In the rows, 128 means zero.
Each path below is one point turned by a fixed rotation once a step. After each direction that follows a path, write how fast that rotation turns it, in degrees per step (0 if it stays still).
Each turn is a multiple of 5 degrees from 10 to 175, or 0.
Each row of a path follows its step; steps can be skipped.
Rotation 1:
step 0: [131 129 136 114 122 122 127 139 126 119 125 135 119 124 130 122 140 123
 131 132 130 145 134 129 131 124 136 122 128 126]
step 1: [128 109 126 126 132 141 128 126 132 123 126 124 132 112 125 127 120 131
 123 134 129 131 116 128 122 139 129 123 122 127]
step 2: [114 134 110 124 127 128 128 132 132 130 131 130 135 136 129 125 132 137
 139 118 129 131 132 124 127 136 132 138 118 130]
step 3: [123 116 129 121 123 129 128 131 128 133 113 130 130 134 126 131 135 110
 128 140 123 137 133 130 138 121 130 132 133 134]
step 4: [127 126 126 122 143 138 132 127 130 124 122 128 136 114 127 118 129 129
 125 129 131 118 126 132 115 113 125 127 122 122]
step 6: [130 118 128 128 116 129 128 125 126 134 126 130 127 134 130 125 123 123
 133 124 126 131 126 145 139 114 134 119 119 138]
step 7: [134 135 128 124 145 133 138 121 133 130 127 128 136 126 131 121 119 127
 113 123 135 139 123 129 131 125 128 136 131 123]
step 8: [133 127 118 128 128 115 135 139 136 137 136 130 117 117 131 127 134 129
 136 127 122 127 136 135 131 135 127 129 132 117]
step 9: [139 122 126 125 115 149 117 133 126 131 130 120 130 131 133 126 126 124
 135 126 130 137 121 131 130 123 124 124 132 129]
step 10: [129 132 140 127 132 127 128 132 129 134 118 140 147 122 121 116 125 137
 127 119 129 131 126 125 134 136 129 132 125 126]
Speeds:
[127 126 129 129 131 128 126 127 125 129 129 126 130 126 129 128 131 125
 129 128 134 131 128 130 131 128 123 123 128 130] => 125
[127 131 128 125 129 128 128 129 132 130 126 127 125 127 130 128 129 123
 131 130 129 126 129 129 125 125 123 130 133 124] => 80
[128 129 126 127 129 121 125 130 125 130 129 128 127 128 130 129 129 130
 130 132 123 132 130 131 128 128 128 127 130 131] => 130
[131 125 127 132 127 129 128 129 130 128 127 125 126 131 129 123 128 124
 128 134 125 127 125 128 127 128 129 123 126 128] => 135
Rotation 2:
step 0: [135 137 122 135 129 134 122 134 126 130 133 128 120 131 126 120 120 134
 130 118 122 116 133 132 113 129 122 123 123 135]
step 2: [124 134 130 117 123 118 129 123 123 126 130 122 116 127 120 137 131 124
 131 127 125 120 128 125 116 134 134 111 131 126]
step 3: [135 121 122 122 129 126 111 127 130 121 130 123 130 132 128 139 127 128
 131 129 118 126 128 118 145 137 133 129 128 132]
step 5: [117 130 120 120 139 136 125 124 126 133 135 125 130 120 138 127 139 129
 118 131 122 127 126 125 141 120 125 127 121 125]
step 6: [125 140 131 136 124 136 122 124 127 127 134 139 142 118 128 128 120 128
 133 123 125 128 123 136 127 127 126 135 133 115]
step 7: [135 133 123 131 125 143 148 137 128 134 125 139 128 126 133 126 133 130
 129 127 127 130 124 125 132 120 137 123 125 132]
step 8: [114 138 121 128 125 125 130 122 130 129 124 135 135 139 122 124 115 124
 130 123 142 132 133 131 127 130 137 122 120 127]
step 9: [133 125 130 121 125 132 131 143 121 125 129 125 126 135 124 125 126 129
 147 140 133 120 132 139 135 129 130 126 128 133]
step 10: [135 135 134 128 131 118 122 131 134 138 122 123 129 141 129 121 127 121
 130 130 123 129 137 121 117 132 128 133 114 129]
step 11: [136 127 126 112 130 126 121 132 128 121 126 127 122 136 133 131 132 126
 119 134 139 126 120 136 126 130 111 126 128 121]
Speeds:
[126 130 125 127 126 130 123 126 125 128 125 127 126 131 130 129 124 131
 123 125 126 130 131 128 130 127 127 128 124 129] => 140
[125 125 128 130 126 130 130 123 128 125 127 127 129 132 128 128 131 128
 131 132 127 127 131 129 129 134 130 129 126 130] => 65
Rotation 3:
step 0: [139 127 134 126 132 119 131 131 131 128 132 121 113 139 130 131 120 127
 132 129 117 128 137 125 141 123 126 123 111 134]
step 1: [134 116 128 133 128 121 132 124 133 138 129 122 138 146 124 121 123 127
 116 132 126 124 131 128 132 129 131 125 109 128]
step 2: [136 132 127 131 123 126 134 126 140 136 131 125 122 126 126 121 126 131
 119 131 125 125 132 136 144 121 149 135 119 121]
step 3: [130 128 111 121 131 123 122 122 124 128 132 131 130 145 122 121 129 132
 123 127 129 128 125 130 136 118 141 131 126 109]
step 4: [133 133 119 116 128 134 122 119 134 140 122 131 136 122 119 127 132 133
 117 132 129 126 130 139 133 113 127 133 136 123]
step 5: [124 140 119 119 129 133 112 123 114 135 117 127 127 122 131 114 121 134
 124 125 126 127 119 131 130 130 131 133 135 121]
step 6: [131 141 125 111 125 130 111 121 128 123 123 132 126 126 130 125 122 121
 131 130 120 126 130 124 121 115 122 124 137 135]
step 7: [125 138 126 126 132 133 125 127 121 143 118 121 124 130 132 118 129 121
 128 126 120 125 122 121 124 126 107 122 126 139]
step 9: [133 134 127 137 126 116 138 127 129 126 130 120 113 135 134 119 139 116
 129 132 123 127 124 112 129 122 126 118 124 129]
step 10: [126 124 126 136 127 120 131 133 132 140 140 131 131 130 112 126 141 120
 115 132 130 129 127 116 131 127 134 117 123 136]
Speeds:
[127 131 126 130 127 126 125 125 129 129 131 130 130 125 127 128 127 132
 129 123 130 127 127 132 127 126 126 126 128 123] => 40
Rotation 4:
step 0: [125 132 138 134 128 130 140 125 149 116 124 136 132 129 126 117 123 130
 127 128 120 125 129 129 130 134 123 127 140 126]
step 1: [123 122 132 125 121 143 131 141 132 119 120 122 118 128 129 133 120 129
 125 138 116 124 129 125 132 129 129 132 130 141]
step 3: [129 123 137 130 126 132 130 132 147 134 127 141 128 136 123 121 129 128
 136 136 135 125 134 135 126 137 117 120 126 135]
step 4: [119 114 122 132 129 129 129 126 130 124 116 122 130 135 127 128 116 135
 131 138 118 119 135 137 126 134 124 122 136 133]
step 5: [128 126 133 125 129 124 119 123 133 123 128 120 129 121 128 120 134 130
 129 139 117 119 131 134 138 137 134 140 123 140]
step 6: [131 123 148 132 128 139 118 125 132 137 128 129 131 135 122 122 129 125
 128 136 128 126 119 124 134 136 119 130 138 133]
step 7: [119 136 136 140 129 140 134 124 128 126 119 129 130 131 126 115 125 131
 130 137 120 115 137 127 123 123 125 119 131 129]
step 8: [124 128 134 126 119 133 131 126 129 108 129 126 132 127 120 135 125 123
 130 140 129 114 134 133 126 132 126 140 125 137]
step 10: [122 131 126 125 116 135 133 126 138 139 122 136 122 131 130 116 129 136
 137 138 123 120 125 121 126 128 121 129 131 140]
step 11: [133 128 127 133 122 132 128 128 140 116 119 129 132 135 127 129 122 138
 127 138 127 112 122 134 123 136 136 133 137 124]
Speeds:
[130 130 133 128 131 130 129 127 126 126 123 127 126 127 129 127 131 126
 126 127 125 128 125 126 133 130 130 129 132 124] => 60
[130 127 127 129 124 129 129 127 129 131 126 124 128 130 128 134 127 121
 133 128 128 128 128 125 127 132 128 129 129 127] => 155
[128 130 124 125 129 133 127 129 129 126 124 124 128 127 126 133 129 132
 128 128 125 125 130 129 126 125 128 128 128 127] => 110
[127 125 130 129 128 129 128 127 126 127 131 124 131 131 129 129 123 133
 130 125 131 127 124 129 129 127 130 127 133 126] => 155
[131 128 125 127 126 127 131 135 133 126 128 131 124 129 131 129 126 130
 130 126 128 128 125 129 129 129 131 126 130 129] => 35
Rotation 5:
step 0: [133 116 133 119 111 139 132 133 121 127 141 122 126 127 139 134 134 126
 128 137 130 119 122 129 133 128 126 128 118 127]
step 2: [118 130 142 135 131 121 119 130 116 117 129 136 125 131 123 135 128 135
 128 123 135 124 114 127 134 121 128 126 121 137]
step 3: [135 140 136 125 119 124 131 132 122 140 132 135 134 125 138 119 120 121
 131 118 131 136 134 125 139 121 130 122 139 127]
step 4: [131 136 126 135 134 135 130 123 126 120 131 124 129 132 137 128 146 120
 121 137 148 126 133 118 124 126 132 126 124 127]
step 5: [118 133 125 123 126 137 123 125 130 132 123 133 131 125 131 128 126 114
 135 140 124 128 124 131 140 135 117 137 125 144]
step 6: [125 131 117 129 116 127 113 129 124 130 140 132 122 127 117 131 127 131
 127 125 126 123 132 107 122 125 123 122 122 131]
step 7: [121 139 133 125 135 113 124 127 142 120 130 131 124 133 129 124 120 121
 128 126 135 128 125 134 121 132 120 117 142 130]
step 8: [130 132 119 140 131 125 132 127 114 129 133 114 118 126 124 128 128 124
 114 129 127 123 134 132 143 122 129 130 139 135]
step 9: [133 132 126 121 121 132 133 126 138 138 111 134 127 126 124 128 133 126
 120 139 129 134 142 128 117 127 134 125 134 138]
step 11: [126 128 118 120 118 124 127 127 131 130 130 123 129 120 122 139 123 138
 136 134 119 129 118 130 132 140 127 118 144 121]
Speeds:
[131 128 125 127 130 130 130 130 127 127 133 122 130 130 130 128 130 126
 127 132 130 130 126 132 128 129 127 126 131 127] => 95
